Questions about the array below. Counting starts at 0.
1) What is the entry in the bottom-right corner?
2) What is the entry in row 1 and column 0?
3) What is the entry in row 2 and column 0?
4) What is the entry in the bottom-left corner?
5) What is the entry just right of the smallest entry?
6) What is the entry in row 0 and column 2?
7) What is the entry at row 1, column 1?
[[-10  -5 -25 -13   4   6  14  11   1 -17 -19 -26 -17]
 [  2  18  12 -18  -3  11  22  11   6  21  14  15 -15]
 [ -1   6  13 -19 -19 -29  18 -32   0  10  22 -18 -15]
 [ -8  19  26  19 -11   4   0  12  19  22  -6  20   8]
 [ 20 -20  -7  12  28   3  10   1   4 -20 -20 -25   5]
 [ 15  -5  14 -11 -26 -13  -4   5   8 -12  25 -31  -6]
 [  2  -6   2   6   6  -1  -8  -8  -6   3   5  -7  10]
 [ 13  -7 -25  23  27   9  -2  -5  -7 -12 -17  17  -3]
 [  4  -5 -15  11   0  12  -2  -7  -5  -6   0  15  19]
 [ 20  -4  12  -3  -3 -14 -18 -15 -13 -20   2   7   7]]
1) 7
2) 2
3) -1
4) 20
5) 0
6) -25
7) 18
